Each path is a new rotation, seen through one point. The rows after it are directions, each followed by how far the rotation turns it, in degrees each step (0 if it stays put).
Each turn is a multiple of 5 degrees from 10 to 175, or 0.
Each row of a path follows its step; steps can be skipped.
Rotation 1:
step 0: [-1.37 -1.70 -0.28  1.19  1.51  0.05 -1.27  1.25 -4.84  0.55 -1.25  1.63
 -1.89  0.22 -1.42  1.76  0.37  0.62 -1.27  0.73  3.04 -0.90 -1.37  2.54
  0.65  0.72  0.01 -1.10  0.41 -0.95 -1.17 -0.19 -0.42  0.96 -0.09 -1.26
 -1.36  0.86  0.52 -0.05  0.70 -3.00  2.10 -0.37 -0.70  2.09 -2.28 -0.42
 -0.26  1.84  0.65 -3.02 -0.70 -0.51  1.08 -0.20 -1.13 -0.80 -0.39 -0.15
  0.95 -2.77 -0.28 -1.91  1.91 -3.10  0.23 -1.89  1.28  1.22  2.33  0.53]
step 5: [ 0.81 -1.18  0.63  0.32  3.14 -0.17  1.28  0.86  1.34 -0.82 -2.40 -1.39
  2.12  1.44  1.42  3.10  2.30 -0.53  1.92 -0.90  0.80 -0.83 -2.14  0.05
  0.89  1.17  0.94  1.68 -1.96 -0.56  0.24  1.38 -0.18 -1.29 -0.14 -1.11
  0.00  0.50  3.95 -0.25  1.96  1.34  3.15  0.25  1.33  1.94 -2.26 -0.84
 -2.38  0.27 -1.65 -0.61  0.07  0.92 -1.56 -1.51  0.47 -1.39  1.19 -0.96
  3.27 -0.09 -2.39 -0.15  0.91 -0.77  0.81 -0.16  0.99 -1.52 -0.24  0.28]
step 6: [ 0.19  2.95 -2.10  1.97  1.27  0.70  0.24  0.94 -1.98 -0.61  0.80  1.39
  0.83 -0.65 -0.68 -1.71  1.65  0.99  1.46  0.21 -1.63  0.72  0.15  1.01
  0.54 -1.11  2.07 -0.26  1.34  2.30 -0.44 -0.44 -1.14 -0.08 -3.85 -1.82
 -1.10  0.20  2.56  0.98 -1.11 -1.93 -1.96 -0.50  0.34  1.37 -1.13 -0.26
 -1.34  2.43 -1.60 -3.86 -0.60 -1.31 -0.13 -0.77 -0.24  1.62  0.80  0.78
  2.34 -0.07 -1.78 -1.91 -2.63 -2.59  0.08  1.64 -1.01  0.64 -0.18  1.30]
step 7: [-1.66 -0.56 -2.01  1.48 -1.44  1.08 -0.83  0.85  3.21 -4.27 -0.77 -2.95
  0.59 -0.20 -0.49 -0.87 -0.35  0.84 -2.24  0.74  3.04  0.51 -0.77  0.96
 -0.30  0.44  0.37 -1.37 -1.01 -2.01 -0.25  1.95  0.09  0.15 -0.53 -3.49
  0.27  2.00  2.83  0.46  0.28  0.02  1.92 -0.37  0.11  1.45  0.22  1.29
 -2.92 -1.35 -0.80 -2.09  1.10  1.54 -1.35  0.39 -0.09  0.66 -1.57 -1.48
  2.10  0.46 -0.90 -0.70  1.39 -1.23 -2.23  1.29  0.17 -0.83  0.40  0.84]
step 12: [-4.05  0.67  0.93  1.35  1.90  3.73  0.33  1.63 -1.73  0.32 -1.21  0.66
  1.82 -0.04 -0.18 -0.31  0.16 -0.96 -0.06  0.02 -2.06  0.39 -2.30  1.97
  1.57 -1.57 -0.62 -1.44 -1.76 -0.02 -0.49  3.37  2.76 -0.54 -0.50 -0.85
 -0.64 -0.23 -2.15  2.73 -1.49  0.05  1.61 -1.12 -1.48  0.76 -0.50  1.95
  0.20  0.59 -3.07 -2.34  0.73  0.83  1.01  0.47 -0.52 -1.07  0.01 -0.03
 -0.03 -0.86 -1.53  0.21 -0.80 -1.76  0.09  0.31  2.49 -1.47  0.89  1.82]
step 14: [ 1.17  1.96 -1.03  1.78 -0.14  0.59 -0.29  1.93 -1.14  1.78  0.76  0.74
  1.73 -1.30  0.14  1.80 -0.94  1.81  0.92  0.71 -0.84  0.27 -2.39  0.89
  0.11 -1.09  0.25 -1.14 -0.01  0.67 -1.45  0.83  2.15 -1.69 -2.14  0.66
  1.48 -1.75  1.37  0.23  0.58  0.41 -0.51  0.04  0.43  2.67 -3.39  2.71
  0.49  1.44  0.22 -2.62  1.38  0.92 -2.39 -1.24 -1.52 -1.15 -1.43  1.05
  1.10 -0.12 -1.18 -1.88 -0.72 -4.21 -3.11 -1.90  0.02 -0.80  0.25  1.35]
step 16: [ 0.50  2.53 -1.94 -0.29  0.91  0.02 -0.08 -2.27 -2.01 -0.88  1.02 -2.11
  0.76  0.28  2.85 -0.06  2.10  2.28 -0.60  0.07  0.74 -1.01 -0.87 -1.27
 -0.14  1.20 -1.26  1.47 -1.95  0.24 -0.59  1.37  1.13 -1.36 -1.74 -1.31
 -0.45  2.56  3.02 -1.36  0.69 -0.18  1.19 -0.12  1.04  1.58  0.19 -0.46
  1.25  0.72  1.05 -2.96  0.22  1.65 -1.06 -0.43 -1.39 -2.95  1.22  1.35
  1.82  0.46 -1.53  1.54  1.31 -1.75  0.28 -4.46  0.07 -1.51  0.52  1.33]
step 19: [-2.87 -1.35 -0.03  0.30  0.28 -1.58 -0.48 -1.17 -0.36  0.32  0.70 -1.94
  1.13  0.55  1.31  0.44 -0.96 -2.93  0.73 -0.01 -0.07  1.14 -1.30 -2.10
  1.13 -0.03 -0.45  1.96 -2.13  1.24 -1.24  1.25 -0.95 -1.02 -0.66 -4.65
  1.16  0.31  2.88  2.28 -0.19 -1.65 -0.84 -1.65 -1.29  1.39 -0.42 -1.05
 -0.42  2.37  0.79 -1.48  1.25  0.02 -2.31  2.71 -0.17 -1.56 -0.01  0.31
  2.27 -0.22  1.23  0.96  2.25 -2.53 -0.45 -0.86 -0.57 -1.70 -2.20  0.99]
Directions:
[ 0.03  0.32 -0.40  0.15 -0.01 -0.03  0.14 -0.30  0.23 -0.27  0.08 -0.07
  0.21  0.03 -0.10  0.75 -0.27 -0.39  0.63  0.30 -0.03 -0.51  0.00  0.52
 -0.26 -0.28  0.07  0.39  0.64 -0.18  0.20  0.41 -0.85 -0.30  0.37 -0.34
 -0.07  0.30  1.09  0.28 -0.54 -0.11 -0.12  0.30  0.51 -0.50 -0.11 -0.57
 -0.22  0.10  0.18 -0.47 -0.23 -0.11 -0.12  0.00  0.23  0.24  0.09  0.30
  0.08  0.14  0.24  0.31  0.26  0.51  0.02  0.18  0.22  0.00 -0.54  0.30] => 25
[ 0.35 -0.25 -0.61  0.66  0.29 -0.25  0.14 -0.98 -0.42  0.18 -0.16 -0.10
  0.17  0.20  0.30 -0.31 -0.53 -0.01 -0.15 -0.13 -0.01 -0.46  0.46  0.04
  0.17  0.54  0.26 -0.03 -0.09 -0.37  0.44  0.08  0.27  0.01 -0.57  0.52
 -0.17 -0.26  0.31 -0.19  0.27 -0.53 -0.35 -0.26  0.29  0.44 -0.31 -0.17
  0.67  0.62 -0.44  0.09  0.12 -0.41 -0.36  0.10 -0.51  0.42  0.15 -0.07
  0.04 -0.24  0.00  0.31  0.31  0.37  0.50 -0.13 -0.42  0.12 -0.10 -0.09] => 140
[ 0.23  0.21  0.19  0.66  0.07  0.27  0.00  0.39  0.13  0.06  0.74  0.87
 -0.32 -0.58  0.27 -0.35 -0.10 -0.08  0.28 -0.29 -0.32  0.34  0.20  0.53
  0.15  0.56  0.29 -0.08  0.14  0.10  0.10  0.23  0.27  0.41  0.34 -0.12
  0.31  0.12  0.19  0.01 -0.10 -0.28 -0.04  0.06 -0.40 -1.11 -0.52  0.33
 -0.10  0.31 -0.18 -0.30 -0.13 -0.36 -0.37  0.06 -0.71 -0.37  0.05 -0.03
 -0.57 -0.02 -0.12 -0.67  0.11  0.04  0.26  0.39  0.13 -0.21  0.16  0.00] => 130
[-0.14 -0.01  0.44  0.22 -0.45 -0.26 -0.61  0.33 -0.14  0.30  0.10  0.48
 -0.40  0.56  0.42  0.28 -0.21  0.30  0.30 -0.04  0.72  0.09  0.37 -0.01
  0.23 -0.49 -0.06  0.12  0.59 -0.04  0.11  0.05  0.45  0.76  0.12 -0.21
 -0.39  0.29 -0.20 -0.15 -0.06  0.44  0.12 -0.19  0.19  0.11  0.16  0.11
  0.36 -0.11 -0.23  0.02 -0.70  0.06 -0.37  0.52 -0.17 -0.13 -0.02 -0.34
  0.29  0.48 -0.33  0.75  0.19 -0.13  0.28 -0.01 -0.48  0.02 -0.54  0.79] => 45
[ 0.66  0.36  0.19  0.42 -0.30  0.38 -0.27 -0.21  0.42 -0.25  0.17  0.12
  0.49 -0.08 -0.08  0.23  0.05  0.11  0.08 -0.13 -0.36 -0.04 -0.22  0.23
 -0.16 -0.24  0.10 -0.08  0.06 -0.18  0.15  0.23  0.00  0.30 -0.37 -0.10
 -0.39  0.79 -0.41 -0.28  0.26 -0.31  0.12 -0.10  0.20  0.07 -0.71 -0.67
 -0.15 -0.22 -0.13  0.36  0.06  0.45 -0.09 -0.09  0.88  0.66 -0.11 -0.12
 -0.29 -0.30 -0.29 -0.63  0.11 -0.62 -0.10 -0.37 -0.91 -0.24  0.36  0.34] => 45
[-0.71  0.21 -0.24 -0.15  0.00 -0.93  0.42  0.45 -0.27  0.35 -0.16 -0.20
  0.02 -0.04 -0.08 -0.21  0.01 -0.08 -0.28 -0.15 -0.18  0.40 -0.25 -0.07
 -0.24  0.33  0.38  0.62  0.20 -0.61 -0.38  0.17 -0.16  0.61 -0.05 -0.28
 -0.28  0.53  0.31  0.49  0.28 -0.97  0.00  0.01  0.04 -0.35  0.73  0.18
  0.07 -0.43  0.40  0.18 -0.02  0.27  0.12  0.20 -0.24  0.35 -0.05 -0.25
 -0.15 -0.41  0.00  0.05  0.32 -0.29 -0.03  0.32 -0.74  0.00 -0.07 -0.38] => 35
